128 stands for zero in the data rows.
Here are some numbered points:
[106 123 118 140 139 173 112 112 138 166 149 132 150  91  78 114] 0
[135 152 123 129 111 104 182 124 159 124 144 110 133 162 136 135] 1
[126 134 113 119 132 133 133 124 144 136 146 126 146 129 123 111] 2
[143 123 130 141 126 138  90 136 113 140 111 117 115 102 116 182] 3
[124 113 140 143 130 144 141 133 114 120 131 136 142 137 115  93] 4
[159 115 167 144 108 100 141 129 148 118 152 131 129  95 106  87] 5
[125 136 146 125 147 122 110 137 118 126 128 127 109 125 124 127] 6
[132 177 119  99 127  95 104 117 163 116 169 129 140 121 110 139] 7
[123 119 124 128 130 142 142 120 123 116 116 121 147 146 142 147] 8
[121 178 150 167  85  53 147 202 142 188 121 137 159 139  75 182] 9
[139 134 114 108 118 135 142  95 124 132 140 127 127 143 161 116] 10
[126 155 135 116 119 125 123 113 129 155 133 136 108 120 119 121] 11
[146  93 144 104 135 138  89  93 115 138 137 147  73 131 177  83] 12
[116 135 121  96 139 135 138 105 101 140 122 127 142 160 161 133] 13
[123 152 114 143 110  93  81 176 152 121 142 145 102 133 167 153] 14
[150 160 136 126 137  89  40 167 104 168 127 128 147 109 116 115] 15
[109 138 109 128 141 167 128 129 132 150 147 137 142  91  82 120] 16
[130 161 120 106  95 111 132 112 133 174 169 134 117  99 126  77] 17
[112 141 119  87 151 122 131 137 125 158 133 146  93 117 136 119] 18
[101 149 125 107 152 101 141 110 104 148 155 131 120 161 145 116] 19
[149 109 148 144 121 124 139 130 135 111 131 122 131 111 113 111] 20
[110  89 125 179 143 196 144 138 126 117 109 115 216 151  79 111] 21
[138 123 135 137 124 120  91 136 117 115 141 141 128 116 140 107] 22
[123 118 110 164 114 142 140  99 132 145 130 119 191 184 127 126] 23
[106 147 140 105  76  53 158 127 119 153 118 157 121 153 145 142] 24
[ 84  82 119 134 132 201 151 120 108  97  78 146 120 165 144 160] 25
[141 117 112 144 126 132 126 122 118 134 148 132 137 142 144  86] 26
[150 146 169 160 110 100 103 139 135 149 116 127  64 122 108 140] 27
[117 142 117 120 128 124 128 118 140 123 130 124 130 165 143 149] 28
[107  88 152  89 138 131 142 118  77 142  84 172  92 108 138 100] 29
[139 163 128 128 115 132 123 109 146 155 148 123 123 107 119 106] 30
[161 122 175 146 104 126 129  90 102 169 119  70 116 123 126 192] 31
New points follow, each followed by the numbers of its five nearest points above by angle, seen from the average point of the numbered points, nearest first.
[139 134 143 141 147 131 122 134 115 122 126 117 131 110 108 141] 3 6 20 31 21
[144 135 127  96  94  91 152 142 145 156 118 149 138 137 144  96] 24 17 1 10 5
[124 109 118 136 137 168 135 127 129 132 126 129 153 138 112 112] 21 4 25 0 23
[113 125 123 103 128 138 111 106 103 143 115 143 138 150 150 126] 13 10 25 29 12
[123 135  75  70 113 145  94  84 152  92 137 140 111 130 185  99] 10 12 13 28 2
[134 127 142 156 141 138 119 140 124 125 124 129 138 107  93 141] 3 21 20 16 0
[110 159 144 136 146  83 100 179 127 143 124 132 164  91  73 174] 9 15 3 7 6
[130 108 141 122 125 163 139 102 105 141 100 129 126 145 129 106] 25 29 4 13 8
[112 106 120 149 155 173 130 142 116 117 110 127 183 150 110 127] 21 8 4 25 23
[115 135 128 153 118 126 142 142 147 128 130 124 126 131 110 156] 9 1 3 28 21
[122 120 137 120 128 122 131 128 122 136 125 134 111 129 129 134] 29 18 6 25 12
[127 134 116 133 128 127 126 148 140 107 128 134 136 140 141 126] 14 28 8 1 25
[119 130 131 107 134 128 115 117 115 145 120 139 142 143 141 124] 13 19 29 10 12
[144 121 165 123 142 134 130 120 110 147 104 113 108 111 116  96] 29 6 20 12 5
[135  71 109 123 129 188  92  90  68 124 112 130 148 109 158 126] 25 12 8 29 13
[115 136 123 135 139 133 171 154  98 123 109 132 142 152  96 134] 21 4 25 8 9
[119 128 132 119 130 129 127 140 130 128 113 137 123 137 133 126] 25 29 8 6 18
[115  90 118 116 131 170 146 103 128 109 105 141 102 154 175  98] 25 12 10 8 29
[113 133 157 133 149  99 128 136  99 130 122 132 113 124 110 158] 6 3 27 9 31
[147 122 123 137  84 126 174 116 188 125 143  97 130  96 101 178] 1 20 31 5 9
[118 137 117 118 129  78  78 152 112 151 150 167 115  74 112 107] 15 22 17 18 14
[114 123 123 105 119 121 144 128 114 139 101 144 134 151 153 127] 13 29 24 25 8
